Each named move below is a turn or a mirror, shown by a few rows before and after it. Which moves, in which order, take the first row of each later pair to the second? The first pair is answered.
vig:
[ 28  20  38  24 -50 -33 -15  69] |-> [ 26  17  30  26 -55 -28 -15  73]
[ 42 -44 -54 -47 -13  10 -23 -37] |-> [ 35 -18  -1 -60  25 -42 -17 -52]
[  8 -10 -28 -18 -17  16  -8  14] |-> [ -1  10  15 -26  12 -27  -6   0]
[-13  -8  11 -11  17 -12  -6 -51] |-> [-11 -28 -24  -4  -5  28  -9 -41]
zegib:
[ -6   1   5  -9  16  -5  -1 -38] |-> [  1  10   1 -20  18  -9  -7 -29]
[ 2 10 -3  8 -1  9  7 52] |-> [-9  0 -2 30 -9 19 16 38]
[-27 -29  -3  30 -16   9   4 -29] |-> [-14 -31  26   1 -14 -37 -21 -19]
kevez:
[  5  15  -6   0 -19  28  10  12] |-> [ 11  21 -15 -16  -2  25   4   3]
[  0  36 -16  -3  22   3  19  20] |-> [ 11   2 -24 -33  21  -6 -13 -14]
[-21 -26   2  -2  -2   8 -14 -38] |-> [-27 -16  15  23 -16  18   0 -13]
[  0  31 -30  -4  35  31   9 -21] |-> [ 10 -21 -24 -19  13  19 -21 -45]
Tos:
[  8  -9 -40 -38  24  17 -27  -4] |-> [  6  -7 -30 -38  33   9 -26 -14]
[ 14 -25  19   1 -20 -23 -27 -12] |-> [ 10 -24  20   1 -19 -23 -28 -14]
[ 13   5   7  -5 -18   7  -8  23] |-> [  0  12  23   0  17 -10   2 -10]
pon:
[ 1  5 -3  1 -6 -2  4 -3] |-> [ 4  4 -2 -1 -2 -5  2 -6]
[  1 -17  -4 -21   3  -8 -23 -11] |-> [  6   4 -26  -6   1  14  -7  22]
[ -8 -29 -25   5   9  20  -1 -46] |-> [-14  19 -35  14  25  30  22  -6]
Then:
(2 to 3 moves a pair)
[ 13  -8 -68  14  -9  76  13  -5] |-> [ -2  34  28 -17  69 -35  13 -51] | kevez, vig
[-35  13  24  38 -17  31  32  22] |-> [ -9  36   9  -3 -18  16  12  62] | zegib, kevez, Tos
[-20 -12  27  23   8  -3  18 -40] |-> [ -4  -9  48   5  -2 -35   1 -15] | zegib, kevez
[ 19 -19 -33  -7 -16  24 -11  15] |-> [ 19 -23   7   1 -34  -7 -14  29] | zegib, vig, Tos
[ 11 -36 -27  -2 -31  24 -19   2] |-> [  3 -34 -29   2 -16  31 -10 -22] | Tos, vig, Tos
[-22   3  33   3  21 -31  -4 -15] |-> [  8 -29 -24 -14 -23   9 -30   7] | zegib, kevez, vig
[ 26   8 -10   5 -29  18  -6  52] |-> [-18  10  28  35  28   0  25 -33] | zegib, Tos
[ -1 -14 -44 -12   3  17  -8 -19] |-> [ 10   1 -44 -27  -6   8 -13  17] | vig, zegib, Tos
[-14  34 -24  -8  62   2   4 -29] |-> [-16 -18 -33  42 -14  52  10  -6] | Tos, zegib
[-17  -9  -5  31  10  23  21 -25] |-> [  6 -32   8  15 -37   3 -10  17] | zegib, Tos
[ 24 -13   0 -27  -3 -36 -11  -3] |-> [ 14 -28 -35   5 -24  16   4  -9] | vig, zegib, zegib
[ -9 -21   4  11  13  -6  18 -46] |-> [ 12  19 -40  -5  14  21  19   8] | Tos, kevez, kevez
[-12  -5  67  41 -22  -8  -4  37] |-> [ 10   4  22  14 -36  11 -19  75] | zegib, vig
[-13  27  26 -15  -2 -52  -5  -8] |-> [-27  12  -4   0  14 -16   8 -53] | vig, Tos
[ 13 -15 -39 -28 -25   9 -21  51] |-> [-14 -25 -62 -12   5  38  -5 -13] | Tos, vig
[  9  -5 -12  26 -44  38  12  50] |-> [  5 -19 -43  19 -23  59  13   2] | Tos, zegib, vig
[-13  24   1  14  27   8  32  -5] |-> [ 23 -25  -6 -25 -18  -7 -17  16] | pon, zegib, Tos
[ -3 -15 -47   5  17  37   0 -10] |-> [ -8 -19 -20  -4  36   6  -1 -40] | Tos, pon, pon
[-11  28  35  33   2 -44  26  15] |-> [-18  19  -7  19  40 -21  26 -50] | vig, Tos, kevez
[-5 22 -5 -3 31 -4 28  7] |-> [  6 -23  21 -13  -5 -31  -1   7] | pon, kevez, zegib
[  4  12 -10   3  39  20  15 -24] |-> [ 19 -33  -8   9 -26  28  -4   5] | zegib, kevez, Tos
[ -3  21 -10 -20  35 -16   2 -10] |-> [ 12 -31 -11 -19 -14 -12 -25  -2] | kevez, Tos
[ -1  17 -29  -4  10  11   9  26] |-> [-16  11 -11  13  28   6  21 -10] | Tos, zegib
[  4  55 -24  -6  46  14   7  -4] |-> [ 29   0 -49 -39  11  12 -34  -7] | Tos, kevez
[-17  21 -18  20 -11  25  18  31] |-> [ -6 -24  13 -26  -5 -32 -27 -25] | vig, kevez, kevez
[-13 -35  10  38 -14  10   6 -21] |-> [ -4 -35  23  15   7 -20 -12 -37] | zegib, vig, Tos
[ 25  38 -40 -46  38   2  -5  -8] |-> [ -6  19 -18 -14  52   6  15 -61] | zegib, pon
[ 10  32 -40 -26  28  22   3  -2] |-> [  0  17 -43   5   0  46  14   7] | vig, zegib, Tos
[  8 -34 -15 -16   5   9 -22  24] |-> [ -1 -14 -14 -24  41  -2 -11  -7] | Tos, zegib
[ 22  14   0 -23   9 -13 -19  22] |-> [ -3  -3 -12  29  -2  35  10  -4] | zegib, zegib
[  2  15 -20 -26  11   9  -4 -10] |-> [-13  23 -15   0  10  20  16  -8] | zegib, kevez, pon
[ 12 -49 -42  -3 -28  35 -24 -32] |-> [ 20  20  -8 -52  40 -35 -28 -17] | vig, zegib
[ 20  26  11 -35 -34 -23 -24  45] |-> [ -6 -23 -23  18 -58  42  -4  -8] | Tos, vig, zegib
[ 24 -14 -42  -9 -24  23 -14  11] |-> [  2 -33 -17  29 -41  24   0   3] | kevez, zegib
[  9  -1 -51 -21  17  23 -11   1] |-> [-13   6  45   4  21 -42  -4   3] | kevez, kevez, vig
[-14  -3  17  44 -19  17  13  19] |-> [-21 -14  30  38  -7   2   7 -13] | Tos, pon
[  2  -5  21  34 -31   0  17  50] |-> [ -6   8  52  31  -2 -31  22  27] | vig, Tos
[ 37  -6  11 -53   3 -52 -52  23] |-> [ 29  43 -33 -51  46 -16 -23  27] | Tos, zegib, vig
[  9 -36  52  -3 -14 -45 -24  -9] |-> [ -1   6   8  44 -30  28  20  51] | vig, kevez
[-26 -26  11  38   0   0  10 -53] |-> [  2  -2 -38  29 -33  37   9  26] | kevez, kevez, Tos
[ 28 -42 -51 -39 -19  27 -36   4] |-> [ -5 -15  40 -31  41 -48 -19 -43] | zegib, vig
[-11 -27 -15   9 -17  40  -7 -12] |-> [-26  27  11  13  27  19  16 -17] | Tos, pon, vig
[ 17 -18 -37 -27 -34  19 -20   8] |-> [-14 -22 -15  -1   5  16   4 -59] | zegib, Tos, vig
[-15 -49   3 -13   1 -31 -35 -75] |-> [ 19 -54 -37 -29 -46  -6 -55  -3] | Tos, zegib
[  6 -46 -13 -11 -18  14 -10  -7] |-> [-12  19   8  19   5  11  32  33] | kevez, zegib, kevez
[  6 -36 -14  11  -8  -4   7 -51] |-> [ 20 -38 -22   6 -40   3  -2 -12] | vig, Tos
